Each row of X is roughly a mix of the hidden directions of one of 4 groups.
X, 132 rows:
[[  3 -29  -5 -11  30  -6  23  16 -12 -26]
 [-20  14  -4  -8  -1 -21 -20  45  -8  -3]
 [ -2 -12  21  23  24  38   0 -11 -14  10]
 [-11  13 -22 -20  -7  22 -16   3   0  40]
 [-21   0  -7  -8  10 -17  28  23  10 -35]
 [ -1 -22   1   4 -21 -35  -6   0 -17  33]
 [  0 -12 -20 -13 -18  -5 -10   9 -35  34]
 [ 11   3 -32  -3 -20  19 -25  15  14  24]
 [  7  18   7  -1 -14  49  -7 -17  -7 -14]
 [  3  29  -7  20  20  -2 -19 -30  -9 -23]
 [-26  -7  -8  24 -36 -22   1  -7  20  -5]
 [ 28   2  17  -2 -10  17  34  26  18  -1]
 [  5 -19 -15 -15  -9 -13 -14   8 -29  37]
 [  4  -2 -30 -20 -29 -21 -14   8 -13  23]
 [  4 -24  19  17  20  36  -4  -1 -11  22]
 [ -9  24 -29 -16  13  -3  -8  -2  -4  40]
 [-20 -16  29  14  24  -6  15  -5 -13 -29]
 [  7  33  23  -9   8   4  16  13 -26 -25]
 [ 44  22  -2  -8   8   5  28   1 -12   6]
 [  0  15  14  16  -4  26  11 -17  14 -41]
 [ 35  27   5 -17 -12  -4 -13  18 -22  11]
 [ 17 -42  29   2   1   6 -16   0   8  19]
 [-10  -9 -12 -19  -7  43  -7  30  -5   5]
 [ 28   2   7 -29  -6  15  17  21 -18 -24]
 [ -3 -13  23  12 -38   1  -8 -17 -14  28]
 [-16  19 -23 -31 -19 -21  -9  16   2 -17]
 [-20 -34  19   6 -14   3  21 -18   0  26]
 [ 18  22 -19  -7 -11   0  32  10 -24  25]
 [ -5 -27   5  -4   3   2 -13 -33 -28 -27]
 [ 15   1  23   0  15  19   9  38  25  -7]
 [ 31   1  12  -1  23  -3 -19 -26 -11 -28]
 [-10 -19  -4  -1   6 -40   3  16  -7  33]
 [  2 -11 -32  17  -2 -16   8  17 -38   6]
 [ 28  16  -6  -7 -29 -14  38   2   4   3]
 [-34  14  -6   8 -20 -24  16  19  12  19]
 [-11  -4 -14  -6  15 -35  12  22  30 -15]
 [-12  -8 -20 -17 -26  -4  15  28 -13 -29]
 [ 37 -34  -1 -16  -2 -12  17 -16  11  -1]
 [-45 -27  -5 -17 -21  -4  -4  -1 -10   0]
 [  4   2  19 -31 -18   3 -27  -1  30  17]
 [  9  32 -12  16   5 -13 -14 -31  -6 -26]
 [  6 -20 -13  -1  13  11   2  35 -19 -34]
 [ 16 -38  24  -1  -7  -1   1   4  15  32]
 [ -7 -51 -15   8   5  -9   4   0  23  -6]
 [  4  -5 -26  17 -15  -5 -15  34   7 -29]
 [ -9 -13  11 -13   6 -10 -43 -23  -9 -21]
 [  7 -22  12   6   8  24  10   8   1  45]
 [-36   9  -6   5   6   9  21 -19  -7  34]
 [-19  -1 -20   7   1 -39  22  11 -23  10]
 [-14 -24   7   7  -3  -6 -29 -25 -18 -30]
 [ 22   2  26 -13   2   5   7  39  15 -21]
 [ 24  -9  27  -3 -25 -11  -4  -6   9 -36]
 [  0   0   4   6  -6 -15 -11 -14  -7 -54]
 [ 35 -21   1 -28   1  -4  22 -18  11  15]
 [ 42   0   7  -8 -15   2  12  17  -3 -32]
 [-38 -10 -19  -7 -30 -23  14  -1  -3   2]
 [-12  39 -34  -5   4  10   6  12 -16 -13]
 [-39  -2 -17  11 -24 -13   5   2  22  21]
 [-22  20 -33  -4   1  23   1  12 -30  -1]
 [-30  -8   6  39  10  13 -14  16   4 -18]
 [  2   5  13  -1   4 -24 -39 -10  27 -21]
 [  3   6  -6 -25 -15  43  -9  22 -12   9]
 [ -7   2  -9 -37 -32 -16  -6 -12 -13  21]
 [ 12   9   7  11 -13   5  32  28  34   7]
 [ 13  16   4   3  -7  48  -7 -16  -5 -22]
 [  8  26 -30 -17   1   0   4  39   0 -12]
 [ 28  32  -2  -7   4   9   0  25  -9  30]
 [ -9  -8   6  13   7   2  -3  -8 -15 -54]
 [  0  -8   4  33  30  -1   4  28  25  -9]
 [-20 -18   9  11  13  -9 -35 -13   3 -31]
 [ 34 -18  -5 -13  -2   3   8  21 -17 -33]
 [ -6  21 -31 -15   7  -8 -14  -7  -6  39]
 [ -8  -2   8  26  10 -21   6  15  -6 -44]
 [ 48  18  10   9   0 -12   8   2   0 -25]
 [ 10 -20  18  -3   3  11  15  16  17  43]
 [ -1 -33 -17   3 -16  19  -7  31  14 -20]
 [ -2 -26  -9  -3  21   3   7  27 -21 -34]
 [ 31  28  -2   0  10 -18  -7   8  19 -30]
 [ -6  -5  -9  10   9  26   6  18 -27 -39]
 [-26   6 -14 -13  -9 -24 -29  11 -29   0]
 [ 29  12  18  14  32   9 -24   0  17 -11]
 [  4   8 -10  15  38  -4  14  13  15 -34]
 [ 12 -37  36  10   7  14  13   5  11  12]
 [ 18  -9  -6 -38  19  21 -15  -9 -24   6]
 [ 22   1 -14  40  -6   8 -23  21   4  13]
 [ 28  -9 -19 -24  29  18 -18   6  -4 -14]
 [ 36  -3  14 -13  22  30  23  -2  -5   0]
 [ -9 -18  -6  -6 -20  24  36   7 -24  15]
 [ 13  25   1   9  33   7 -25 -14   8  26]
 [-23 -11 -23  10 -17  19 -22  11  24  21]
 [  0  -9   7  -1  12  -6  43  30  23   5]
 [-11 -43  14  -9 -14 -11  20  13  12  18]
 [-21 -10  -8  25 -37 -19  -1 -19  15  -5]
 [ 13   4 -16  22  -9 -24 -18  17 -13 -35]
 [ 33 -13 -14 -37   9   2  20  11 -10  -3]
 [-12 -41   8 -14 -16  -4  19  21   7  20]
 [-17 -22  19  -3  12  -5  36  22  16 -17]
 [-17  27 -31  -4  -3  13 -19  -5 -29 -11]
 [-22 -12  -8  21  18  14   3  36   7 -24]
 [-30  -6  -3  -7 -16  22  -6  -6  26  33]
 [ 19  30 -17   0  -4  -3   0  13 -34  26]
 [-24   0  12  22 -29 -23  10   2  -3  30]
 [ -4 -15 -13 -11 -20  31   8  26 -23  20]
 [  3  13  24 -20  15   3  17 -32  -7  29]
 [ -8  43  17  27 -19  -7 -13  -3   6  -6]
 [ -9 -27   3  11   2  -4  -8 -26 -22 -37]
 [  8 -37  30   9   9  24  12  11   3  16]
 [ -5 -12  15  12   7  -9 -38 -22  17 -26]
 [ -8 -14   5 -46 -12 -13  -7  -7  -5  26]
 [ 24 -15   7 -21 -14   8   7 -27  18  31]
 [-40 -21  17   3  18  27  -1   2 -14  -3]
 [-24  -2   5 -21   8 -39  14   8  24   8]
 [ 12  23 -16 -17 -33  -5 -17 -21 -16  16]
 [  0  28  -1  -9   3  41   4 -12   5 -29]
 [ 25  -9 -31   8  -5 -10 -26  19 -15  22]
 [  4  -3  20  13  -8   0   2 -10  41 -34]
 [ -2 -23  12  19  26 -33   4  17  22   4]
 [-20 -45  14  -1 -10  -4  21   1   3  20]
 [ -2   5  27  23 -25  11   8 -24  15 -26]
 [ 14  19   3   5  -9  48  -9 -14  -7 -15]
 [  2  12   5 -39 -13  10   2 -36 -15 -11]
 [ 15  11  -1   0 -18  43 -10 -19 -22 -10]
 [ 30  -6 -22 -40   9  -2  16   9 -12   7]
 [ 33  -9   9  -6   6  31 -19 -24 -12 -16]
 [ -7   0  28  14  15 -11   8  -3  43 -18]
 [-10  41  18   3  -7   9 -12 -19  -7  27]
 [-40 -22 -14  -8 -14   1  -7 -27  -8  15]
 [  2 -16  16   1 -10 -34 -10 -31  21  17]
 [ 16  15  17  -2   7 -20  26   5  38  13]
 [-19 -32   3 -12 -12   3 -12 -35 -18 -15]
 [ -2  15 -26 -21  23 -14  -1 -11 -15  34]
 [-33   0 -15  24  -3 -18 -17 -19  24   8]]

In each list below, two rows fit none of the groups, and each other row fits one group, some only roughly. Which are they? Name them in the order they come.
    J_361: [-25  -1  33  -4  11 -23  25  -7  20   9]
    J_784: [-26  -6 -14 -25 -16 -16  13  32  -1 -20]
    J_360: [ 18  -3 -29   5 -11  17 -16   8 -38  16]
    J_890: [ 28  23  -1  22  23 -20 -10 -23  14  -7]
    J_216: [22 -2 27  6 29  3  5 37  7 -2]
    J_332: [ 10 -26 -15  10  16 -28   8  12 -14 -33]
    J_144: [-10   2 -30  31   1 -32 -20   4  14  -2]
    J_110: [ 22  37  -1   3  12 -24  13  -8  20 -18]
    J_645: [  5  -2  -7 -26   9  15 -12 -11 -47   9]
    J_962: [-10  -6 -36  -8 -12  18 -32  -5 -23   0]
    J_981: [-11 -29  18  15 -10 -14  20 -33   4  17]
    J_164: [-27   6   0   5 -21  30 -20   2  19  26]
    J_251: [ 43  -5  27  -3  -6  11   4   1  11 -26]
 -> J_216 J_962
    J_41: [ -4   6   8  30  14 -14   6 -43  -3 -19]
    J_207: [-30  -1  -9  29 -15   7  11  17  28  19]
    J_77: [ -4  34 -29 -13 -15 -17  20  12  -1 -17]
    J_863: [  9  41 -24  -3  15   9 -13  12  -8 -22]
    J_815: [ 35  24  16   5  11  -5  33  -3 -13   6]
    J_947: [-37  -6  19  32  16  -5 -12 -20  -4   1]
    J_42: [-27  -1 -27  24  -9   0 -34   9   9  12]
    J_151: [-26  27   4  23  12 -22 -10 -24  -6  19]
    J_45: [ 26 -39  12  -1 -11  16  -1  22  -2  20]
    J_6: [ 22 -24   1   8  -1 -25  12  31 -14 -23]
    J_598: [ -9  -6  10  30  31  24 -27  14   5  -1]
 -> J_815 J_6
    J_985: [ 12   1  10   1   3  28  13  28 -14 -37]
    J_592: [-12   8  22  22  22 -10   0 -41   4 -10]
    J_535: [ 26 -14  17   5   4  25 -13 -34 -21  -2]
    J_235: [ -1  -3  10  34  33 -20  10  10  20 -15]
    J_365: [-22   5  31  12  -2 -12   3 -38  12  13]
    J_966: [ -7  14 -25 -18 -30  -5   2  -9 -34  16]
    J_943: [  6 -17  -2  -5  -6 -35  26  14   7  32]
    J_603: [-21 -17 -14   9 -32 -21   4 -32  -9   1]
    J_347: [ -7  20  -6   1   9 -31  -1 -20  11 -39]
    J_76: [  0 -12  13 -17 -11  -1  -6 -20 -37  32]
    J_826: [ -5  -8  17  11  12  -1  15  20 -12 -46]
    J_882: [ 26  42  13   2   8   3  21 -13 -14  -8]
    J_775: [ -7 -21   1  31   1   5   9  10 -25 -35]
    J_739: [-40  -3  16  32   9  -5 -17 -18   1   5]
 -> J_943 J_882
    J_206: [-42 -12 -10  17  31   3   0  17   6  -4]
    J_801: [  4  13  11  -7 -23  11   1 -41 -30   6]
    J_783: [ 24  18  29  -7   6 -10  -1 -26  -5 -31]
    J_644: [-20  22   8  32  -7  -4  -2 -29   8 -26]
    J_464: [ 32   6  18 -13   4  16  30  29  -1  -3]
    J_976: [ 17  32 -11 -26   6  -9  -1  -5  19  32]
    J_154: [-20   8 -28  22  -7  -3 -34   3   9  23]
    J_44: [ 21  16  11  27  32 -13  -9 -16  23  -2]
    J_722: [ -8  -1  36 -10  14  28 -13  -5  30   7]
    J_27: [35 25 -4  6 -9 -3 27 26  9  9]
    J_160: [-24   8 -12  23  -8 -33  18  18  22  -3]
 -> J_783 J_644
    J_419: [-34  12  -7  36   1 -15 -25  -8   2   6]
    J_652: [ 34   5 -22  -6 -15 -20  -1  25 -10  23]
    J_370: [ 30 -25 -15  16 -26   8 -27   1  -9  -1]
    J_776: [ -6 -12  14 -10 -13  -8   1 -28 -35  30]
    J_91: [-16  17 -37 -12   2   4  11  34 -10 -14]
    J_36: [ -5  -7 -20 -11   9  -6  -1  43  31   7]
    J_200: [-29  14  -7  -6   5 -11  -8 -27   8  39]
    J_605: [  2  -3  33   7  15  31  -3 -12  26 -18]
    J_849: [ 20 -10   9   4  14  -3  27 -36  -9  26]
    J_788: [-17   1  31   3  28 -10  16 -10  32  -7]
 -> J_652 J_849
